First come named moves, each a turn or a mirror, each shown by rows before and after it. For each pair of rows after them, which moves, in which order, take the first row to the second? The first pair is done for you.
j910:
[-13 -29  -6  19  -2 -12 -12   0 -36   4   5 -28  -3 -12  23] |-> [-24 -26  24  20   3  -2  -1  -2 -20  -1  16 -18 -28 -18  17]
[ -2 -20 -43  -1  -7 -11  12  -8  -7  10   0   0  23  17  -8] |-> [-20 -14   4   3  -1   5  36  -9  21   0  18  15 -18   7 -19]
[ 16  19   5   5 -16  15 -15  -3 -13   3  27  23  -8 -12  14] |-> [ 19  19  -3   4 -17  12 -17  -2 -17   4  22  20   0 -10  17]
j688:
[  9  19   1   1 -13  11  26   2  14 -23 -17  -4   7  16 -12] |-> [ 14  -1 -13  11 -16  -2   7   5 -15 -18 -18 -27  15  10   8]
[  3  25   2  -9  -6  10   8 -24  19  -3  13   6 -20   7 -18] |-> [ 10  -1 -17   4 -11  -9 -20 -20 -22   6  10 -25 -10  -1  10]
[-43  -1  -2  -7  22   6   9 -27  38  25  18  22  15 -18 -24] |-> [-36 -30 -24   7  16 -16 -21 -23  -9  35  16 -13  24 -26   7]
[  0  -9   6   7  -2  -2  -4  -4  -5   4  13  -7 -10  -3   7] |-> [ -2  -1  13   2  -2   3   4  -5   6   1  14   3 -14   0  -1]
j786:
[ 15  11   9   9   1  -3 -28  -4 -25   5  13 -16 -19   1  11] |-> [ -1 -14  13  17   0  -6 -19  -2 -25  -1  10 -23 -14  -9  17]
[ 24  38   9  -4  -6   5 -21  -2  -4   8  10   6 -25   9  -2] |-> [  5   6  -1   2   5  -6 -35 -11 -19  25  12  -8 -20  -5  16]
[ 30  38  -9   0  -9   1 -19   9 -16   5  10   1  -8  14   5] |-> [ 10   3 -17   9   1 -10 -31   4 -31  19  13 -14  -1  -2  22]
Then:
Each pair is 2 to 3 moves apart.
[-11   7 -10 -10  13  18  -7  -6  30  12  11  32  -6  17 -20] |-> [-19 -38 -34   2   8  -1 -13   0   0   9  -2   7  24   9   2]
j910 j688 j786
[ 23  11  -6   2 -11  -1 -19  16 -25 -26  14 -17   0  -2  14] |-> [ 20  17  -1   1  -5   2 -25  12 -24 -19  21 -16 -13  -5  15]
j910 j786 j910
[-13   6  16   2  23  -8 -20 -18   9  29  26   7 -21   0  -1] |-> [ -7  19   1  -9  21  -7 -17 -19  19  30  18  17  -4  12 -12]
j910 j688
[ 22  16 -11   7   0   3  -8  10  -9 -11   3  -2  -3  11  -6] |-> [ 11  22  -4   0   8   9   0   2  10  -5   7  11  -9   9 -17]
j786 j688
[  2  23   0  -3   0  -4   0  -2  17  -6  22   7 -38 -13  -7] |-> [ -1 -15 -38   0  -2 -23 -13  -1  -9   1   5 -15   3 -16   9]
j910 j786
[ 25  -7 -15   7   4 -13 -26  12 -47  10  -1 -18  14  19  19] |-> [ 11 -28  12  17  -9  -7  19  29 -26 -34 -13 -11  18  18   7]
j786 j786
[ 12   9  -1  10 -21  -3 -14 -19 -19  -7   3   5 -10   9  -5] |-> [ -4 -12   6  17 -15  -5 -14 -23 -20  -5   6   0 -11  -2   3]
j910 j786 j786
[ 12   9  15  11   1  -2  -4   4 -16  -8  11  -6 -24   1  13] |-> [  0   0  13  11   9  -6  -9  -4 -17   4  13  -7 -23  -6  16]
j688 j786 j786
[ -3  18   5 -18   4  -2 -15  -5  14  -5  21   2 -23   6  -7] |-> [-16   5  -4 -22   8  -2  -3  -7  26  -4  12  10  -4   5 -14]
j910 j786 j688
[-12 -29   3   0  -8  -7   3   5  -6   1   0   9  20  -5  -4] |-> [  1 -22   2   1 -17  -7   3  12 -14  -7  -3   6  20   1  -4]
j786 j688
[ 13  14  -9 -28  11  15   5 -23  14  14   8  24  -7  11 -10] |-> [-17 -34   1 -13  10   9  29 -18  17  -5   1  15   4  -6  -3]
j786 j786 j786
[  1   1 -26   0   8  -1   0  13  -6   6 -13  -6  17  15   3] |-> [ -4  21   4  -3  15  12   5   6  11  10   5   8 -19  12  -6]
j910 j786
[-12  27  21 -12  -5   6  17  -4  39 -15  12  26 -25   6  -6] |-> [ 11  30 -37 -25 -11  -8  -2  -2  17  -2 -11  16  29  24  -2]
j910 j688
[  3 -17 -10  11  -8  -7   5   7 -13   0 -10  -7  23  12   0] |-> [  0  -5  17  11 -10   4  23  11   5 -13  -2   4   1  11 -11]
j786 j910
[ -8  49  26   4   1  17   6  -4  28   0  36  24 -55   5 -18] |-> [-26 -10 -35  12  15 -16 -43 -21 -23  45  27 -15 -11 -14  24]
j786 j786 j910
[  7 -32 -15 -10  -5  13  13   8  -5   4 -17   0  12   0  -8] |-> [ 14  -3  -7 -18  -4  23  14   6   9   6 -11  14  -1  10 -20]
j688 j910 j786
[  7 -19  -9   0  11  -5   1 -14   6   5  -1   2   2  -7   1] |-> [ 20   1  -6  -6   6   1   4 -12  12   0  -2  10   0   3  -9]
j786 j786 j786
[ 22  20  17   3  -8  -7  -9   7   6 -18  14 -13 -16 -24   8] |-> [  7  -4  16   7  -4 -10  -9   6   2 -18  14 -20  -9 -31  15]
j786 j786 j786
[-18  16  -5   3  11  15  23  -1  26 -10  -3  12   8   7 -22] |-> [ -9   0 -34   7   5   1   8   2   0  -5 -15  -7  35   9  -7]
j910 j688 j786
[-17 -37  11   9   0   5  17  -2  -2 -11   5  -6   9 -18  10] |-> [ 21  -3  13   8 -21   8  18  14 -11 -32   0  -5   7   3   6]
j786 j688 j786
[ 11  16   6  14   0  -9 -18   8 -10  -5  -7  -4  29  15   5] |-> [  2  -2   7  19   3 -12 -12  10 -12  -9  -8  -7  34   8   9]
j786 j786
[ 35  33  19   4 -27  16   0  18 -10 -24  11   0 -25   9   5] |-> [ 27  31  14   2 -11  12 -22   4 -19   3  24  -6 -36  -2  16]
j786 j910
[-20  -8 -28 -19  27 -10 -56 -21   4  45  17  -2   0  -5   5] |-> [-48 -37 -18 -16  30  -8 -24 -19  28  29   9   5  11 -15  -3]
j688 j910 j786
[ -4 -23  12  12   4   5  -5 -12  -9 -29   7  -2 -37 -20 -15] |-> [  4 -15   1   2  -4   9  15  -5   6 -46  -9  10  -9  -6 -33]
j910 j786 j688
[-36 -32 -17  -7  19  -6   1 -14  11  15   1   0  10 -11   6] |-> [ -9  12   2 -15   1  10  25   0  36 -15  -4  22   0   9 -19]
j786 j786
[-29  -7   2  -3  17   2  20 -10  53  -2  -9  12   0 -13 -15] |-> [  4   8 -46 -11   7 -10 -16  -8  19  14 -22  -4  32   4  -5]
j786 j910 j688
[ 23  10   9  15 -10  -6 -14   2 -25  -3  -1 -17 -19  -1  12] |-> [ 17  23  26   8  -7   6   3   0  -3  -8   3   0 -30   1  -4]
j910 j688
[ -2 -34 -31 -26  -5  -9  16  -6  25   5 -32   4  35   7 -28] |-> [ 10 -13 -42 -33  -1  -9  -4 -11  18  24 -26   5  31  14 -25]
j786 j786 j786
[ 15 -26 -14  -7   5 -14   2   1 -29   0 -12 -17  18  22  15] |-> [  9 -12  10 -15   2   3  37   4   9 -21 -14   9  12  27 -12]
j786 j688
[  8  -2 -18 -10   7  14   2  -9 -21   0   1 -15  11  16   1] |-> [  0  -1 -12 -13   9  19  18  -8  -3  -7   0  -2  12  16 -10]
j786 j688 j910
[-12 -18  -4  28  -2 -13  -8   8 -22  -7  -7 -16 -10   0  15] |-> [ -3 -12  -1  28 -11  -9   6  17 -16 -25 -16 -11  -3   8   7]
j786 j910
[  5  -4  -7   6 -11  -3 -19  -3 -23   6   9  -8 -12   1  20] |-> [  3  14 -15  -8   0   3 -20 -14  -5  21  11   9  -8   6   6]
j688 j786 j910
[ 19  17 -21 -21   2  -6  -1  -4   5  19  -9   3  14   8 -10] |-> [ -1  -2  27   1   8  -4   2  -1  -2  10  12  -9 -33 -14   4]
j910 j688 j910
[  1 -15 -15  15  -6  -5  16  10  -1 -15 -28  -2  41   7  -6] |-> [ 15  35  13   3  -2  14  16   4  20  -8  -9  19   1  16 -23]
j910 j786
[  2 -26  24   2   2  10  13   0   6 -21 -12  10   9 -25 -12] |-> [ 25   7   3 -15  -3  13   4  -3  10 -11 -18  20  19  -6 -24]
j910 j688 j786
[ 10   3 -28  -3 -10 -12   7   9   9  -3   1   6  15  -2  -4] |-> [  1  11 -21  -5   4 -10 -10  -3   9  19  18   8  -7  -9   1]
j910 j786 j786
[  3  -2  30  15 -16   7  -1   6 -18 -12  12 -14 -29  -1   9] |-> [ 20   4   1   9 -18  -1 -18   5 -33  -1   2 -22  -6   8  14]
j786 j910
[ 25  28 -18   8   1  -1 -16   6   9   9   2  -3   4   7   8] |-> [  8   6 -24  13   9  -7 -23  -1   4  18   3 -12   6  -5  16]
j688 j786
[ -5  20  -5  -3   5  -2  -1 -12   6   2  28   4 -14  13   7] |-> [-15   7  -5  -1   9  -4  -1 -14   6   5  31   1 -13   8   9]
j786 j688
[-23 -28   7  10  10  -7   2 -12   1   4   7 -10  -6 -17   4] |-> [-12 -24 -21   2   6 -11  -6 -12  -4  11  -5 -10  18  -6   3]
j688 j910
[ -2   0 -18  -4  -5  -6  12   0   4  10 -19  11   8  -7  -8] |-> [  3  -2 -19   3  -3 -10  -6  -1 -14  17 -14  -1   0 -10   4]
j910 j786 j688
[ 26  22 -32  -7  -6  -7 -21  -3 -34   3 -13  -3  12  27   8] |-> [ -7  25  -4 -18   6  15  24  -9  23  -7 -10  32   2  22 -25]
j786 j688
[  2 -12  -8   4   0 -23  -8   5   1 -10 -19  -6  39   6  -2] |-> [ 20  20  -7  -4   0 -15 -19   1   4  -2 -12   4  28  17  -9]
j910 j786 j910
[ -1  -6  10  -6   0   2  19  -5  13 -12  -9   4  15   7   5] |-> [ 12  -1  -5  -6  -3  -3   2  -5  -4  -5 -11  -6  21  10  12]
j910 j786 j688
[-26 -16 -11 -17  14   5  37 -14  16 -11 -17  11  18   5 -16] |-> [-11 -13 -17 -14   1   0  37  -3   4 -23 -25   4  27  12 -12]
j910 j688 j786
[ -7 -11 -20 -13   0   2  21  -1  23  -8 -23  10  39   9 -20] |-> [  4  25 -11 -22   4  13  11  -6  31   4 -11  20  17  16 -29]
j910 j786
[ 11   5 -13  -8  -9  -5   1   3  -4  -5 -10   1  15   4  -1] |-> [  6  10  -9 -12  -5  -1   4   2   5  -3  -6  10  13   6  -6]
j786 j688
[ -6  -3  12   0  19  29 -13 -10 -11  -2 -11  -7 -31 -19  13] |-> [ -1  -7  14   5  12  26  -7  -4 -17 -14 -16 -12 -28 -18  14]
j786 j786 j688
[ -8 -17  -4  20  11   0 -13 -12 -15   8   7 -20 -16 -20  35] |-> [-15   6  18   7  16  18  14 -14  25   1  12  10 -30 -15   8]
j910 j688
[-31 -26   2  14  14  -7  -6   4 -25   1  10 -11  12  -8  16] |-> [-19 -12 -15  -1   7  -3  14   9  -4 -10  -9   5  43   9  -5]
j688 j910 j786
[ -7   7  -1  -9   3  -2  14   5  23  -1 -13  22  -6   6 -11] |-> [ -5   6  17   2   0  -1   8   9  12  -5  -3  13 -30   1   0]
j688 j910 j786
[ 21  25  -4 -14  -4   5   1  12   0  24 -14   6   1  19   0] |-> [  7  -7 -13  -3   2  -7 -10   8 -18  31 -14 -11  10   7  18]
j688 j786
[-12 -33  22  21  -9 -10   6  13 -14  -7  -1 -10   2  -8   5] |-> [  7 -13  22  17 -19  -7  14  23 -11 -23  -8  -5   7   4  -3]
j910 j786 j688
[ 11  -5  -8   4  -8 -12  -7   5 -22   0  -2 -18  15  13  19] |-> [  3  -1  22   7 -11  -2  19  12  -1 -23   1  -6   0  10   6]
j786 j786 j910
[ -1  -7  11  14  -2 -11  -5   0  -6   1   8  -1 -20 -10   9] |-> [  2 -16  -8  10  -8 -17   1   3  -8  -3  -6  -3   6  -7   6]
j688 j910 j786
[ 14  13 -16   0  -2  -5   7  -5 -16   0   5 -29 -10 -20   9] |-> [  2  18  -2  -5   0   7  32  -4  13 -10   4 -10 -16 -19 -10]
j786 j688
[  9   8 -40 -17  -7  -6 -11  -2  -2  16 -18   0  48   8  -3] |-> [ -9  27  10 -20   1  16  23  -5  42   3   0  27   7   2 -27]
j688 j910
[ 12   2  -8  -7   1   4 -13   5  -5  19   5  11  14   5   3] |-> [ -1 -22  11   7  -1   1  -3   9 -10   7   9  -1   2  -7  12]
j910 j688 j786
[ -1   1  19   2  -9   2  17  11   8 -22   1   5  -8  -4 -12] |-> [ 20  11  -4   1 -10  -8 -18   6 -23  -2   3 -10  -6  -1   6]
j786 j688
[  6  20  -2  -8   8  -5   4   0  14  -2  16  15  -8   3 -19] |-> [ -2 -23 -11   8   2 -20  -3   7 -16  -9  11 -12   5 -10   5]
j688 j786
[-22 -31 -13  -6   5 -14   1  -4  17   7   3   6 -20   2   5] |-> [-18 -38  -7   3  -3 -18   5   4   8  -5  -1  -4 -20   1  10]
j786 j688 j910
[ -7 -15   2  -4  24  -8 -21  -7  -8  41  11 -17   8   5  -8] |-> [-24 -32  22   1  20  -2  14   1  15  15   5  -6   8   0 -21]
j786 j688
[  7   9  -4   1   1  -1 -13  -2 -21  18   1 -18  -5  -4  13] |-> [-10   8  19  -3   5  11  23  -1  16  -1   0   3  -9  -5  -8]
j786 j688
[-25  -4  12  -5  17  13   9 -16  28  13  14  25 -14 -13 -25] |-> [-16 -49 -10  16  -4  -9   8   5 -15 -13  -9 -11  19 -16   2]
j688 j786 j910
[ -2   1  11   3   2   3  12 -10  16   2   7  16 -15   2 -12] |-> [  6  -6  -5   9   2 -10 -16 -12 -14  18   7  -2 -11  -1   8]
j786 j688
[  0  -2 -14 -19   5  -3  33  -5  21  -7 -17  12  37   7   5] |-> [-18 -20  30   2   8  -1  37  -5  17 -15   4   4  -6 -16  21]
j910 j688 j910
[  9   0 -31  -8   0 -10 -27  -4  -3   8 -22  -4  29  -8  -4] |-> [ -1   6 -25 -16  12  -3 -19 -12  16  17 -16  11  24  -9 -15]
j688 j786
[ 20  -4 -15   5   7  17  -3  -2   6 -14 -23  40  15 -10  -1] |-> [ 24  -3 -23   4   9  13 -16  -6  -5  -3 -21  34  16 -10   5]
j786 j688
